In the data rows, 128 means zero.
What is the hidden score of each row? Scores go from 0 to 12, and 6 is about the middle.
[110  98 102 101 125 143 139 147] >> 4
[111 187 162 156 118 106 114 121] >> 10
[112 103 129 137 171 178 157 128] >> 0
[111 120 163 173 180 163 145 121] >> 4
[111  97 106 108 139 158 147 141] >> 1
[111 133 172 180 171 152 140 121] >> 6
[112 148 177 183 160 138 134 120] >> 8
[129 155 108 102  92  95 109 120] >> 6
[111  97 104 103 127 149 143 145] >> 3
[111  96  99  96 110 127 129 154] >> 7
[121  96  97  94 100 112 120 160] >> 10
[112 153 177 182 155 134 129 121] >> 9
[112 173 174 173 134 119 121 121] >> 10
[110  97  97  93  98 108 118 160] >> 11
[112 138 174 182 166 146 137 121] >> 7
[181 110  97  93  91  95 108 120] >> 6
[111 184 166 161 122 111 116 119] >> 10
[111  98 112 118 151 168 152 136] >> 0
[114 172 174 174 136 119 122 120] >> 10
[111 150 177 182 158 138 132 120] >> 8
[110 105 136 146 177 178 157 126] >> 0
[110 113 149 161 183 173 153 123] >> 1
[110 148 176 183 160 139 132 120] >> 8
[110 119 158 169 181 166 152 123] >> 2
[111 130 168 179 180 155 142 123] >> 5
[111 140 175 182 166 144 137 122] >> 7
[112 122 161 172 179 164 148 122] >> 3
[110  99 109 113 146 164 152 137] >> 0
[135 146 106  99  92  95 110 120] >> 6
[168 117  99  93  90  94 109 121] >> 6
[112 190 155 149 112 105 113 121] >> 9
[110 155 178 182 152 132 130 121] >> 9
[111  96  97  94 102 116 123 159] >> 9
[110 182 167 163 124 112 117 121] >> 10
[110  98 109 113 146 163 151 139] >> 0
[111  97  99  95 105 121 127 158] >> 8
[114 192 144 135 105 100 112 120] >> 8
[110 111 148 159 182 174 154 125] >> 1
[198 103  96  93  91  95 108 120] >> 6
[110 123 164 175 179 162 147 123] >> 4
[112 189 160 153 115 106 114 120] >> 10
[111 137 174 182 168 148 139 122] >> 7
[111 104 132 142 176 178 158 128] >> 0
[110  97 107 107 137 157 146 142] >> 1
[129 156 108 101  92  95 109 121] >> 6
[110 102 127 134 170 178 159 130] >> 0
[111 102 127 135 173 177 158 129] >> 0
[113 191 142 133 103 100 111 119] >> 8
[110  98 100  99 116 136 134 150] >> 5
[113 191 142 134 103 100 112 120] >> 8
[112 181 169 166 127 111 118 120] >> 10
[141 140 104  96  92  96 107 120] >> 6
[110  84  98  96 108 123 127 157] >> 9
[112 108 145 155 182 176 155 125] >> 0
[110 110 143 155 181 176 156 124] >> 0
[210  97  97  92  91  95 108 120] >> 6
[111 143 176 183 163 142 136 120] >> 8
[133 150 106  99  92  96 109 121] >> 6
[111 149 177 182 157 137 131 120] >> 9
[111  97 101 102 126 145 140 146] >> 3
[111  98 109 111 144 161 149 138] >> 0
[111  97  97  92  96 107 117 159] >> 11
[111 118 157 168 180 168 150 122] >> 2
[110 107 140 149 179 177 157 125] >> 0
[111  97  97  95 108 126 128 156] >> 7
[112 100 120 125 162 173 154 131] >> 0
[141 138 103  97  92  95 108 121] >> 6
[111  96  98  94 103 117 123 159] >> 9
[110 100 118 109 160 174 156 133] >> 0
[110 178 172 169 130 114 118 121] >> 11
[190 107  96  92  90  96 108 120] >> 6
[111  99 112 116 152 169 153 136] >> 0
[210  97  96  91  91  94 108 120] >> 6
[111 100 119 124 162 175 156 131] >> 0
[112  96 100  98 116 134 132 153] >> 6
[111 137 174 182 168 147 137 122] >> 7
[110  98 108 108 140 157 148 141] >> 1
[110 114 151 162 182 172 152 123] >> 1
[135 144 104  98  92  95 109 121] >> 6
[115 189 134 124  90  98 111 121] >> 8
[112  98 114 117 154 169 155 135] >> 0
[115 186 132 122 104  98 110 120] >> 7
[129 154 108 101  91  95 109 121] >> 7
[111 120 159 171 180 167 149 123] >> 3
[167 117  98  93  91  95 107 121] >> 6
[206 101  96  92  91  94 108 120] >> 6
[110 120 159 170 181 165 150 122] >> 3
[111  98 110 114 147 166 150 137] >> 0
[110  96  97  93  99 110 118 159] >> 10
[111 147 177 181 160 140 134 121] >> 8
[171 115  98  93  91  95 109 119] >> 6
[112 190 155 149 112 106 115 120] >> 9
[152 127 101  94  90  94 108 120] >> 6
[112  98 107 108 140 159 148 140] >> 1
[111  96  89  94 105 120 124 156] >> 8
[212  99  96  92  91  95 108 121] >> 5
[122 171 115 108  94  96 110 121] >> 6
[110  97  97  92 100 112 121 159] >> 10
[193 105  97  92  91  94 108 121] >> 6
[111  96  96  93  99 111 120 160] >> 10
[122 169 116 108  94  95 109 120] >> 7
[111 102 124 133 170 176 157 130] >> 0
[110 118 159 170 180 165 149 122] >> 3
[111  96 100 100 120 140 138 149] >> 4
[111 144 176 184 162 143 134 122] >> 8
[111  99 112 117 154 169 153 136] >> 0
[188 108  97  92  91  94 107 122] >> 6
[110 114 152 164 182 170 152 122] >> 1
[112  97 103 104 129 149 142 145] >> 3
[186 107  98  92  91  94 109 120] >> 6
[111  97  99  97 112 130 130 155] >> 7
[111 110 145 157 182 174 155 125] >> 0
[197 104  95  92  91  94 107 121] >> 6
[164 117  98  94  91  96 108 120] >> 6
[140 139 103  97  91  95 108 121] >> 6
[112 106 139 150 179 178 155 125] >> 0
[125 165 112 104  93  95 109 120] >> 6
[112 190 155 147 110 104 114 120] >> 9
[110  98 102 102 125 144 138 148] >> 4
[212  97  96  92  90  95 108 121] >> 6
[111  97  97  93 102 115 122 160] >> 9
[113 190 140 133 103 101 111 120] >> 8
[110 119 159 169 180 166 149 124] >> 3
[110 103 129 138 173 177 158 128] >> 0
[111  95  98  94 106 121 125 158] >> 8
[112  97 107 109 139 158 148 139] >> 1
[111 166 177 177 141 123 123 120] >> 10
[111 136 171 181 169 149 139 120] >> 6
[112 190 153 149 111 104 112 121] >> 9
[119 176 121 112  94  97 110 120] >> 7
[112 112 149 160 182 174 152 124] >> 1
[110 107 138 148 180 178 157 125] >> 0
[111 109 143 154 180 176 155 123] >> 0
[111  98 114 118 154 169 152 134] >> 0
[115 185 130 120  98  97 110 122] >> 8
[111 126 165 176 177 160 144 122] >> 4
[111 177 172 169 130 115 119 119] >> 10
[110  99 115 119 150 169 153 135] >> 0
[111 192 149 142 108 102 112 121] >> 9
[123 167 113 106  94  95 110 122] >> 7
[111 172 175 173 135 136 122 106] >> 7
[111 112 147 157 183 174 154 124] >> 0
[110 105 134 143 177 178 158 126] >> 0
[110  96  97  94 102 115 123 159] >> 9
[111 141 174 182 164 144 135 121] >> 7
[123 169 114 107  94  96 109 120] >> 6
[110 158 178 180 150 129 128 119] >> 9
[111 183 168 163 124 110 117 121] >> 10
[112 100 119 125 163 174 156 131] >> 0
[111 111 148 158 181 174 155 123] >> 0
[112  97 106  94 101 112 121 159] >> 11
[211  98  97  92  91  95 109 119] >> 5
[110  98 105 108 137 155 146 142] >> 1
[116 182 126 117  97  95 111 120] >> 7
[111  98 109 111 146 162 150 139] >> 0
[110  97  98  95 106 122 125 156] >> 8
[110  97  99  95 110 127 129 156] >> 7
[ 98 146 177 183 162 141 132 121] >> 9
[211  98  97  91  91  94 109 120] >> 5
[165 108  99  94  91  95 109 121] >> 7
[128 158 109 103  93  95 109 121] >> 6
[110 120 157 168 181 166 151 122] >> 2
[113 192 146 137 106 100 111 120] >> 9
[112  97  99  98 116 134 133 153] >> 6
[126 163 113 104  93  95 108 121] >> 7
[136 144 105  97  91  94 108 121] >> 7
[210 100  96  92  90  94 109 119] >> 5
[111 113 149 161 182 173 153 123] >> 1
[111  99 103 104 129 150 143 146] >> 2
[111 138 174 182 168 147 138 122] >> 7
[111 189 158 152 114 106 114 121] >> 10
[210  99  97  91  90  94 108 120] >> 6
[110 101 121 128 165 175 156 131] >> 0
[110  97  99  97 111 127 130 154] >> 7
[211  98  96  92  91  95 109 122] >> 6
[110 154 179 182 153 134 128 121] >> 9
[111 130 178 179 173 155 142 122] >> 6
[151 129 100  95  91  94 109 121] >> 6
[212  99  97  93  91  94 109 121] >> 6
[110 159 178 179 146 128 127 120] >> 10
[111  96  97  94 102 115 121 160] >> 10
[111  98 102 100 121 140 137 148] >> 4
[110 100 118 123 162 173 155 132] >> 0
[110 142 176 182 164 144 136 121] >> 7
[111 100 117 123 161 172 155 133] >> 0
[202 103  98  92  91  95 108 119] >> 5
[111 153 178 182 155 134 131 121] >> 9
[111  97 106 106 135 154 146 143] >> 2
[199 104  97  92  90  94 109 120] >> 6
[112 103 130 139 175 179 157 128] >> 0
[211  98  97  92  91  94 108 120] >> 6
[110 133 172 180 171 151 139 121] >> 6
[113 192 142 136 106 100 112 121] >> 8
[196 105  97  92  90  95 108 122] >> 6
[111  97 106 107 138 156 145 142] >> 1
[111 108 143 153 180 176 155 125] >> 0
[211  99  97  92  90  95 107 120] >> 6
[110 103 128 138 172 179 158 128] >> 0
[211  99  97  92  90  95 109 120] >> 5
[111  98 102 103 128 147 141 145] >> 3
[131 151 107  99  92  95 109 112] >> 5
[111  96  99  96 108 125 128 156] >> 8
[111  98 111 114 150 166 151 136] >> 0
[109 163 177 179 144 126 126 121] >> 10
[110 102 116 128 164 175 156 131] >> 0
[112 189 156 148 112 104 114 121] >> 9
[109 109 144 154 180 175 155 125] >> 0
[114 186 132 123  97  98 111 121] >> 8
[111  97  97  95 104 119 123 158] >> 9
[111 102 126 132 170 177 157 129] >> 0
[195 105  96  92  90  95 108 121] >> 6
[130 154 109 100  92  94 108 120] >> 6
[112 105 135 145 177 177 156 127] >> 0
[111 112 146 158 181 175 154 125] >> 0
[111 139 173 181 167 147 136 121] >> 7
[111 162 165 180 147 127 126 120] >> 9
[110 180 170 166 127 112 118 119] >> 10
[119 177 122 106  96  96 109 121] >> 6
[124 167 113 106  94  96 108 121] >> 6
[206 101  96  92  91  96 108 120] >> 5
[112  98 106 108 138 157 148 142] >> 1
[111  99 117 121 157 165 156 133] >> 0
[111 114 152 162 182 171 153 123] >> 1
[110 107 138 151 179 178 156 126] >> 0
[110 136 171 180 170 148 140 122] >> 6
[202 102  97  92  91  95 109 121] >> 6
[209 100  97  93  91  94 108 121] >> 6
[111  98  98  96 111 130 131 154] >> 6
[110 148 177 182 158 138 133 121] >> 8
[111  97 106 105 134 153 143 143] >> 2
[111  96  98  95 104 119 123 159] >> 9
[114 189 139 129 101  99 111 120] >> 8
[110 118 158 169 179 167 151 122] >> 2
[193 105  98  92  91  94 107 121] >> 6
[111 143 175 182 163 143 135 122] >> 8
[111 144 177 182 162 142 134 121] >> 8
[115 187 132 122 100  99 110 120] >> 7
[212  98  96  91  90  93 110 121] >> 6
[117 183 127 119  97  97 110 121] >> 7
[142 138 101  97  91  95 109 119] >> 6
[194 105  96  92  91  95 109 120] >> 6
[115 189 136 126 101  99 110 120] >> 8
[211  97  95  91  90  94 110 121] >> 5
[183 109  97  93  91  94 108 119] >> 6
[110 110 145 156 182 176 154 124] >> 0
[115 187 135 126 100  98 111 120] >> 8
[160 123  99  93  90  95 109 120] >> 6
[112 100 120 125 163 174 157 131] >> 0
[110 118 155 167 181 167 151 123] >> 2
[111 184 166 162 123  98 118 120] >> 11
[110 126 166 176 176 160 145 121] >> 4
[111 108 141 152 180 177 156 126] >> 0
[172 115  96  92  91  94 110 119] >> 6
[110 131 169 179 173 155 143 122] >> 5
[111 118 156 167 181 167 151 122] >> 2
[110 100 111 114 149 166 152 137] >> 0
[111  97  98  94 101 115 122 159] >> 10
[110 132 169 180 171 154 141 120] >> 5
[112 107 138 148 179 178 157 127] >> 0
[111 184 166 159 121 109 117 120] >> 10
[110  96  99  98 113 129 131 154] >> 7
[210  98  97  91  92  94 108 120] >> 5
[111  96  96  92  96 107 117 160] >> 11
[111 175 173 172 133 106 120 120] >> 11
[111 122 161 173 179 164 147 122] >> 3
[112 173 174 172 134 118 122 121] >> 10
[188 106  96  93  91  96 108 120] >> 6
[211  98  96  92  91  96 108 120] >> 5
[111 179 170 167 129 115 120 120] >> 10
[112 190 144 135 104 101 111 121] >> 9
[111 155 178 181 153 132 130 121] >> 9
[181 110  96  92  92  96 109 119] >> 5
[110 102 118 126 163 175 156 132] >> 0
[111 115 154 165 182 171 152 122] >> 1
[111 150 178 182 158 137 132 120] >> 8
[213  99  95  93  91  94 108 119] >> 5
[112 190 158 150 114 104 113 120] >> 10
[155 125 100  94  91  95 109 119] >> 6
[210  99  95  92  91  94 109 119] >> 5
[110  97  96  95 101 114 121 160] >> 10
[111 106 139 149 180 177 157 126] >> 0
[111 139 174 183 166 146 138 121] >> 7
[111  97  97  94 103 115 123 158] >> 9
[112  99 110 115 150 165 150 137] >> 0
[112 191 150 142 108 103 113 121] >> 9
[112  98  99  99 120 139 136 149] >> 4
[120 177 119 110  95  94 109 120] >> 7
[110 167 176 177 140 123 123 120] >> 10
[115 186 130 121  98  97 110 120] >> 7
[133 149 106  99  91  96 108 120] >> 6
[115 186 130 121  98  98 110 121] >> 7
[112 100 123 131 167 175 157 130] >> 0
[111 145 174 183 162 141 134 120] >> 8
[111 102 126 133 169 177 157 130] >> 0
[124 164 113 105  94  95 109 119] >> 6
[111  96  97  94  99 110 119 159] >> 10
[111 187 162 156 118 107 115 120] >> 10
[211  97  96  91  91  95 109 121] >> 5
[207 100  97  92  92  94 109 120] >> 5
[104 132 171 180 171 153 141 122] >> 6
[110 136 172 182 176 148 138 121] >> 6
[101  97  99  98 116 133 133 153] >> 6
[111  96  97  94 100 113 121 161] >> 10
[122 169 123 108  94  96 109 119] >> 7
[122 169 116 108  94  95 109 120] >> 7
[112 132 171 180 173 153 141 121] >> 6
[111  96 102 102 127 146 142 146] >> 3
[135 144 105  99  91  94 107 121] >> 7
[204 101  96  92  91  95 109 121] >> 6
[117 183 128 117  96 105 111 121] >> 6
[112 100 113 119 155 169 154 136] >> 0
[111 106 136 147 178 177 158 126] >> 0
[109  97 108 111 143 162 150 139] >> 0
[111 160 177 181 150 131 128 121] >> 9
[111 137 174 182 169 149 138 121] >> 7
[111 185 164 160 121 109 117 120] >> 10
[119 177 120 113  95  96 109 120] >> 7
[112  97 101  99 118 137 135 150] >> 5
[149 129 100  94  91  86 109 120] >> 7
[117 183 128 118  98  98 109 121] >> 7
[110  97 101 100 121 140 138 151] >> 5
[110 149 178 183 158 137 131 121] >> 9
[111 166 177 178 143 124 123 122] >> 10
[118 178 123 114  96  97 108 121] >> 7
[211  98  96  92  91  95 108 121] >> 6
[110 129 169 177 176 156 143 121] >> 5
[111 126 166 176 177 159 144 122] >> 4
[110 102 127 135 172 178 158 128] >> 0
[111 106 136 146 178 178 158 126] >> 0
[126 161 111 103  93  96 109 121] >> 6
[111 103 129 137 173 178 157 127] >> 0
[212  97  96  92  91  94 108  94] >> 3
[111 167 176 177 140 122 124 119] >> 10
[112  99 111 114 149 165 152 136] >> 0
[120 174 120 111  94  95 109 121] >> 7
[109 100 111 113 147 164 151 137] >> 0
[180 109  97  93  90  94 108 122] >> 6
[111 110 145 156 182 175 154 123] >> 0
[210  98  96  92  90  94 107 120] >> 6
[110 126 165 177 177 159 146 121] >> 4
[112 191 149 141 107 103 113 121] >> 9
[212  98  96  92  90  95 108 121] >> 6
[180 111  97  93  92  94 109 121] >> 6
[116 183 126 117  97  96 109 119] >> 7
[125 162 112 105  93  96 109 119] >> 6
[111  99 113 118 155 168 153 134] >> 0
[110  98 106 107 137 155 146 142] >> 1
[121 172 117 109  94  96 109 121] >> 7
[110 165 176 178 143 123 125 122] >> 10
[111  98 108 109 141 159 149 139] >> 0
[111 136 172 182 169 150 138 121] >> 6
[111 100 119 125 161 173 156 132] >> 0
[111 133 170 180 171 152 141 121] >> 6
How far apart are the two rows of each pair, measured in a hidden way? 0 means very close, and 12 very far.
[184 136 125 143 159 110  81  82]
[184  79 117 183 106 189 148 184] >> 3
[124 109 121 112  95 119  83 112]
[179  79 119 170 135 175 153 188] >> 8
[153 142 136 126 157 134 166 150]
[147 133 129 163 167 125 167 163] >> 5
[162 117 134 136 125 156 173 162]
[161 137 125 112 163 124 154 130] >> 0
[ 98 155 133  86 144  78 165 105]
[106 139 123 142  72 118  87  93] >> 5
[110 124 115 102 145 125  84  96]
[162  90 139 177  81 187 101 149] >> 5
[162 120 123 120 138 108 154 141]
[149 101 130 206 137 184 161 200] >> 6
[133 149 117  80 163  45 143 102]
[142  91 122 157 124 146 150 171] >> 8
[177  81 116 159 135 183 149 182]
[130 120 140 145 139 133 171 170] >> 7
[ 94 140 148 167 174 138 178 161]
[130 159 131 118 144  85 159 103] >> 3
[124 123 126 116 126 129 158 157]
[139  95 130 162  80 161  89 139] >> 6
[169 123 132 118 147 132 166 158]
[115 140 125 142 130 116 152 127] >> 2
[117 137 121 109 159 118 146 134]
[142 170 148  87 119 106 119  87] >> 7
[115 128 122 104 134 123  87  91]
[128 110 126 131  82 167  88 123] >> 1
[199  79 131 185  99 198 168 211]
[108 127 121 101 146 103 148 115] >> 10
[165 136 129 114 152  94 161 138]
[138 150 129 112 105 136 166 145] >> 6
[200  59 126 209 121 205 157 205]
[120 112 121 166  97 162  87 120] >> 9
[115 122 125 136 138 151 158 164]
[166 112 131 158 120 145 163 185] >> 4
[149  89 120 145 139 150  81 134]
[ 76 145 129  93 170 105 163 114] >> 12
[114 135 128 115 121 103 155 139]
[115 125 135 179  76 164 100 123] >> 3
[129 108 125 118 107 136  87 116]
[144 134 129 135  81 144  99 120] >> 3
[117 112 132 140 122 151  94 126]
[ 91 159 127  95 137 108  93  77] >> 8
[140 132 127 128  96 120 160 142]
[140 125 113  89 172  88 143 110] >> 3
[156 114 126 146 129 150 156 157]
[125 123 129 173  92 158  94 120] >> 0
[113 113 113 103 151 108 140 137]
[119 118 118 104 151  98 147 127] >> 1
[ 97 150 110  96 182  62 137  93]
[111 136 117  79 160  66 141 120] >> 0
[102 135 129 133 104  96 163 141]
[132 111 125 153  91 176  92 144] >> 6
[109 124 131 141  79 135  93 116]
[172 103 117 144 104 139  77 116] >> 7
[173  93 114 160 157 157 141 166]
[131 147 131  99 108 100  90  88] >> 12
[123 157 123  75 149  86 153 100]
[104 136 125 140 145 108  86  90] >> 8
[110 135 134 155 145 125  94  99]
[103 131 114  87 203  91 138 129] >> 1
[111 146 137 123 140 135 172 140]
[148 123 138 125 141 131 170 164] >> 5
[124 113 128 129  97 147  96 125]
[109 111 121 119 141 142  86 110] >> 2
[159 132 128 114 122 110  94 108]
[ 86 154 138 112 104 112 172 139] >> 9
[109 133 136 124 117 126 166 144]
[108 171 134 100 191  75 163  96] >> 1
[109 148 116  81 166  98  74  72]
[128 119 134 177 100 139 160 168] >> 3
[119 111 129 193 117 160 162 171]
[151 109 135 156  88 169 105 139] >> 1
[127 114 125 117 102 113  88  99]
[107 120 124 134 135 148 153 163] >> 1
[109 167 119  68 135  64 150  95]
[ 80 195 144  90 158  56 111  52] >> 1
[116 118 134 133 147 147 166 167]
[129 119 132 175 109 143  95 126] >> 4
[155 136 122 107 134  97  82  89]
[145 140 134  87 144 117 163 122] >> 6
[152 113 123 180 135 159 154 160]
[117 146 120 100 139 110  85  90] >> 7
[153  99 129 182  24 205  97 159]
[105 142 136 126 118 118 164 143] >> 7
[117 114 141 159 116 181 108 138]
[129 133 127 131 135 167  96 126] >> 1
[124 137 129 107 144 101 160 134]
[ 76 176 129  91 197  51 154  73] >> 4
[197  86 117 165  83 178  71 141]
[117 111 134 188  76 189  99 139] >> 7
[ 88 153 127  91 154  86 156 111]
[ 70 173 137 120 138  74 172 112] >> 2
[167 125 129 168 145 149 158 160]
[ 88 139 123 145 154 128  90 101] >> 3
[106 129 130 173 141 127 166 156]
[109 142 124 104 169  87 148 130] >> 3
[157  90 123 154 124 166 155 177]
[117 125 131 117 156 120 161 140] >> 6
[ 78 159 133  74 180  87 164 118]
[140 126 139 122 113 133 101 106] >> 7
[123 115 128 136 151 164  80 120]
[131 115 110  91 155  64 141 121] >> 2
[132 101 121 137 143 159 146 146]
[ 98 137 119 126 144 100 145 119] >> 4
[115 150 134 106 138  93 163 127]
[140 138 131 108 147  97  92  90] >> 5
[131 116 128 178  91 167  91 126]
[163 137 128  95 155 135  91  94] >> 3
[180  86 130 162  95 188  92 151]
[113 130 133 153 127 149  98 117] >> 6
[ 94 160 140  94 169 108 173 126]
[134  93 121 157 116 136 154 164] >> 12
[138 124 124 114 150 106 156 146]
[ 75 153 134  78 149 101  98  70] >> 7
[118 112 135 150  77 144 102 132]
[137 103 127 188  67 159 154 177] >> 2
[185  91 124 170  94 154 160 186]
[131 114 129 128 111 137  85 126] >> 4
[172 108 129 182 115 139 160 174]
[121 114 125 113 121 104 153 141] >> 6
[104 140 124 119 169 131 159 126]
[163 126 133 138 126 113 161 153] >> 4
[105 134 137 112 123 129 100 108]
[ 97 157 132 110  87 110 102  92] >> 4
[118 127 129 113 161 113 159 122]
[187  96 131 215  76 185  95 156] >> 10
[113 142 134 128 138 147 101 114]
[177  85 124 159 103 161  84 140] >> 10
[127 114 125 155 119 147 154 182]
[113 148 131  86 171 103 167 123] >> 7
[106 178 152 127 144 117 117  86]
[138 111 121 138 156 147 147 169] >> 10
[137 104 130 135 108 157  90 111]
[157 100 120 130 133 145  80 126] >> 4
[ 74 168 134 111 157  95  98  66]
[ 98 143 129 101 108  89  88  77] >> 2
[131 146 137 133 106 167 105 117]
[ 85 155 122 114 113  93  86  77] >> 1
[ 87 123 125 168 106 121 159 158]
[122 114 130 173 110 126  89 117] >> 5
[109 138 122  83 160  74 150 125]
[173 135 131 118 120 119 161 149] >> 1
[ 99 136 135 128  67 156 104  99]
[112 172 127  56 183  64  92  55] >> 0
[129 125 129 172 100 161 165 172]
[120 124 118 101 149 109 148 137] >> 1
[119 109 134 143 112 149  97 127]
[125 121 143 143  72 167 107 140] >> 4
[136  98 129 157  87 145 160 173]
[107 170 142  97 143 105 175 134] >> 11
[167 102 130 159 110 138 151 167]
[110 159 139 138 171 110 174 137] >> 8
[114 165 124  81 146  86  90  66]
[140 102 120 130 157 128  84 120] >> 12
[223  66 129 188  91 207 163 206]
[ 98 139 124  82  98 116  86  80] >> 12
[ 88 173 138  79 154 102 166 106]
[ 97 146 129 134 119 110 158 124] >> 6
[102 190 136  61 141  75  94  65]
[102 116 126 147 148 150 161 164] >> 11
[148 146 133 116 143 113 167 140]
[114 138 122  84 188  79  80  71] >> 4
[125 104 134 152 133 146 166 180]
[135 108 128 137 140 135 154 165] >> 0
[162  92 123 170 100 174 148 188]
[ 91 150 139 135 131 117 164 142] >> 10
[133 131 118 106 156  97 144 132]
[115 132 131 121 110 130 159 137] >> 4
[121 159 132  76 132  83  95  68]
[140 108 123 139 129 135 150 155] >> 8
[103 157 122  69 151  73  84  57]
[ 85 156 134  86 125 108 101  74] >> 3
[ 91 147 138 114 137 129 105 112]
[103 151 132 102 156  97 165 121] >> 1
[ 69 169 139 130 137 109 108  84]
[153 140 125 138 154 118  85  85] >> 9
[ 71 173 119  86 152  40 151  74]
[139  92 127 194 103 160  84 132] >> 12
[ 99 127 142 190  70 168 110 132]
[ 70 179 134  76 131  80 167 100] >> 12
[134 127 129 170 113 136  95 108]
[142  99 126 167 100 184 156 185] >> 0
[116 119 143 206 101 188 181 188]
[116 138 122  98 172  92 149 118] >> 2
[ 88 168 135  86 202  81 161 107]
[177 120 115 121 136 118 142 146] >> 9
[119 108 141 168  81 155 175 195]
[178  92 123 171 118 176 154 187] >> 7
[ 87 166 131 108 125  92  89  63]
[112 136 133 167 113 135 173 158] >> 4
[201  78 125 181 121 168 161 205]
[ 95 139 129 152 136 125 164 144] >> 12
[ 98 132 137 132 108 135 170 151]
[194 106 118 116 140 131 144 152] >> 9
[147 128 120 102 132 127 156 130]
[128 130 141 140  99 151  98 125] >> 1
[103 151 128  83 130  69 155 106]
[ 96 141 133  90 153 104  94  95] >> 4
[177  94 128 178 116 194 160 182]
[ 65 176 136  63 210  79 164  78] >> 12
[106 146 128 138 160 104 155 129]
[100 132 118  93 157  98 148 116] >> 1
[146 143 120  81 196  78 149 110]
[142 149 129 143 166 113 162 129] >> 0
[118 135 122 102 110 117  86  99]
[115 124 123 158  95 137  83 102] >> 4
[169 121 127 104 122 143  92 105]
[137 122 129 133 133 156 170 162] >> 2
[120 130 124 118 116 155  83 100]
[131 129 140 156  96 178 111 142] >> 0
[111 138 116  90 195  95 143 122]
[105 155 127 120 149  96  90  79] >> 1
[137 111 121 146 127 149 150 163]
[ 95 138 133 122 142 143  93 113] >> 4
[159 120 133 121 137 142 162 153]
[153 135 124 110 163 113 147 139] >> 0
[105  92 113 140 100 138  74 128]
[137 111 123 152 107 162 151 172] >> 3
[172  97 125 168 106 159 155 180]
[175 123 129 176 148 150 163 165] >> 1
[183 111 133 158  76 158  97 140]
[147  84 136 189  34 202 102 177] >> 1
[114 127 134 165 115 169  98 127]
[106 138 130 114 190 117 164 133] >> 3
[139 122 129 143 149 115 155 158]
[140 110 127 185 115 182  96 125] >> 3
[139 116 106 108 150 102 126 132]
[117 123 125 117 129 114 155 135] >> 5
[191  92 120 163 121 164  80 137]
[125 121 120 108 159 105 151 138] >> 9
[143  97 129 201  85 196  90 149]
[135 105 116 151 104 146 145 163] >> 4
[163 119 122 111 154 120  83 102]
[104 136 139 140 181 143 174 170] >> 5
[171 115 129 130  75 163  96 118]
[128 135 129  97 168  89 161 132] >> 2
[130 118 132 153 122 147 163 160]
[119 106 138 147 128 167 168 174] >> 0
[171 124 129 111 127 129  87 101]
[109 123 142 140 154 133 176 172] >> 2
[167 109 131 145 102 157 159 181]
[123 133 128 151 138 118  91  97] >> 1
[ 95 157 127  69 164  53 144  86]
[102 128 132 129 147 130 159 149] >> 5
[162 143 126 110 130 128 157 146]
[120  91 123 169 129 188  89 136] >> 9
[167 128 127 108 158  99  87  84]
[135 138 121  84 110 105  83  82] >> 6
[128 112 123 143 115 145  88 129]
[162 145 126 152 128 125 158 137] >> 4
[154 126 133 117 100 130  96 119]
[141 157 127  53 132  69  82  56] >> 5
[163  80 124 163  84 187  82 154]
[153  92 127 183  66 201 162 208] >> 4
[130 123 134 136  96 135 100 120]
[130 119 132 148  88 165  93 138] >> 1
[119 136 131 121 114 127  91 108]
[170 101 134 152  78 170  99 145] >> 5
[119 152 124  72 159  96  86  69]
[100 178 133  75 128  92  96  60] >> 6
